One turn moves each row of this set onto another row. After a few examples, where does it send each row asked below?
Pem: [  2 -14 -11   3  11  -3   3  -5  -2   0   3 -12  13  -2  -6 -12 -16]
kelav: [-16  10 -11   8   1   1   6  -6  -3   7  -2   2  -2  -3  -5   1  -8]
Rakik: [ -3  -7 -11   1  -4   2   9   0  -5   4  10  -9   3   2  -5  -6 -20]
gafim: [ -9  -1  -9  11  19  -2   0  -4  -1   3 -10  -7   7  -4  -3  -8  -8]
sebig: [19  2 -8 14  5 -5 -9 -2  1 -1  5 -6  5 -6 -1 -6  8]
nitop: [ 11   7  -2  11  -8   0  -7   5   0   7  14 -11   1  -3   3  -2  -2]
napu: [ 11  -3  -6   7  -8   2   4 -19  -3   8   2   2   1  11  -5   0  -1]
zas: [-11  15  -3   5   3   4   4  -4  -3   9   3  -3   0  -5  -1   5 -10]
fanod: [-10   7 -11   9  10  -5   4 -10   3   4  -9   4   6  -9  -7  -3  -1]
Gavo: [  4   3   1   5 -11   9  -4  -4   1  13   3  -7  -3  -6   1   8   0]
nobo: [  8  -6  -2  11   0  11 -10  -3  -7   8  -2 -17  -1   3   3   6  -3]
vupi: [ -1   0 -16  -1  -8  -2  13  -7   1   1   8   4   3  -5 -12  -1 -10]
lurun: [ 11  -9   3   6  -4  -5   3   1   9   9  -9  -8   5   4  -4 -13  -8]
mon: [  5  -8 -16   2   7  -6   8 -12   2  -3   1   2  13  -9 -12  -8  -4]
vak: [ -5   5  -4  10  15   7  -1  -2  -9   5  -2 -14   3   3   2   0 -13]
pela: [ 21  -3 -20   4   5 -11   1  -6   0   1  -3  -1   9  -3  -9   0  -9]
buno: [ 10   0  -7   0  -5  -5   0  -2   2  15  10 -10   8  -3  -3   2 -23]
biga: [ -4  13  -6   6   8  -3   7  -3   5   2  -9   3   3 -12  -7   1   0]
rimo: [ 15  -8  -5  12   6   3  -8   0   1   1 -13 -12   3  -5  -1   1   5]
Gub: [-13   3  -9  11   9   1   2   0  -6   8  -5  -9   1   2   0  -4 -14]
Dit: [  0   4  -8  11  21  -3   0  -3  -2  -2 -13  -7   6  -4  -5  -3  -2]
gof: [ 15   0  -3  13   3  -1 -13   1  -2   4  11 -14   5  -1   4  -7   0]
zabud: [13 -8 -7  9 -9 -1  5 -2 -3  4 -7 -6 -3 15 -4 -5 -7]
pek: [ 17  -6 -13   3   8  -6  -5 -10  -5   8   6 -10  13   1  -3  -1 -17]
tuv: [ 11  -6   4   3  -2  -2   0 -17  10  13   0   0  10   0  -4  -8  -2]
Sofof: [  9   1  -3   6  -6   0  -3  -2   9   6  -9  -1   1 -12  -4   3   9]
dolu: [15  9 -6 11 -8 -4 -4  2  3  2  9 -2  0 -8 -2 -1  7]
feram: [ 15   4 -15   1  -8 -11   6   1   6   7   2   0   5  -7  -9   2 -14]

gafim moves to Gub
Dit moves to vak
lurun moves to zabud
Where do these go?
dolu moves to sebig
feram moves to pela
Rakik moves to vupi
Gavo moves to Sofof

One turn moves each row of this set onto another row. After a few examples, where does it send each row asked below?
Tumo: [ -3 -14   4  -6  -6   4  -4  -6  -7   4  -4  -1   8  -8  -2   9   7]
vegod: [ 0  1  6  6  0  8 -6  7  8 11  7  6  1  8 -8  5 12]
nor: [ -1   4  -3   2   6   5   7   3   1 -11 -15   5  22   7   0   4   1]
par: [ 0  3 -7  6  3  4 -2 10  3 14 -1  5 -2 -9 -7 10  8]
likaz: [ -6   5  -4  -4   6  10   8 -10   8  14   6  11  15   8   6   1  -5]
Fiz: [ -1  -3   0   0   7  11   1 -16   9  -6  -5   3  17   3  -4   6   4]
Dadu: [  2   2  -8  -2  15   2   4   2 -12  10   0   6  11  -3  13  -3  -4]
kili: [ -3  -6   5 -11 -10   5   4   1  -4  10  -5   2   8   8  -2  -6   9]
gada: [-7  3  0 -4  6 -4 12 -3 -9 16 -3  3 10  8 -8 -2  1]
supo: [ 11  -1  -1  -6   9   5   7  -3  -7   0   2 -13  10   1   3   3   4]
bodu: [ 1 -1  8  6  0 10 -5  8  9  9  9  5  3  7 -8  1 10]
Vur: [-13   9  -5  -3   1  12   4   3  -3  17   3   1   2  -5   3   6  -7]
zego: [ 3  5 -8  6 -5  1  1  8  2  8  9 -4 15  4  8 17  6]
dalun: [ 7  7  5  4  2  0  9 11 -3  8  2  0  5  2 13 -5 12]
fimen: [ -4  13  -7   6 -10   6   8  -2   7   7  -1  -2  12  -4  11  -2  10]
lipoz: [ -3   7  -4   5   7  14   0  -7  -1   4 -10  10   8  -6  13  -7  11]
tukid: [  4   0  -3   9   0  -4   0   8  -7  -4   1  -5  18 -10   7  -1   0]
nuru: [  2  -6   1   1   6  13   0 -16  10  -5  -3   4  18  -1  -1   5   3]
meve: [  5  -1  -9   3   7   9  -9   7 -11   2   8  -4  14   8  -5   8  -1]
lom: [-15   1   3   2   7 -12   5   9  -2   6  -8   5  15   1   3   6   2]
puse: [ -5 -12  -8  -3   4  -7  -2   2   0   7 -12  11  12  -9   4   9   7]
damam: [ -9   5  -3  -4   5  11   5 -12   5  13   3  13  14   8   9   6  -4]
bazef: [  2  -1 -11  -6   3   6  -1   6   1   5  -3  -4   3 -11   7 -10   8]
Ropu: [-13   0 -12   0  -2   6  -9   4  14  13   5   7   6  -4   1   5   0]
gagu: [-1  3 -5  2 24 12 -5  0 -7  0 -6  2  7  4 -1 -2  7]
zosad: [-3  3  7 17 12  1 -1  3  4 -2  0 10 19  3 -8  2  2]
mugag: [-2  2  5 17  7  1 -4  1  1 -3 -1 13 19  5 -9  3  2]
zadu: [ 11   1   0  10  -2   7   4   8  -5   1  -7  11  10   5 -11   1  10]
bisa: [ -7   1   1 -10   2  18   4  -5   0   0  -6   1  13  -1  12  11  -3]
seg: [ -9  -3 -11   0   3   5  -8   7  16  12   7   9   7  -5   4   5   0]

par moves to Vur
bazef moves to Dadu
Where do these go?
gagu moves to meve
damam moves to Fiz
Tumo moves to lom
bodu moves to seg

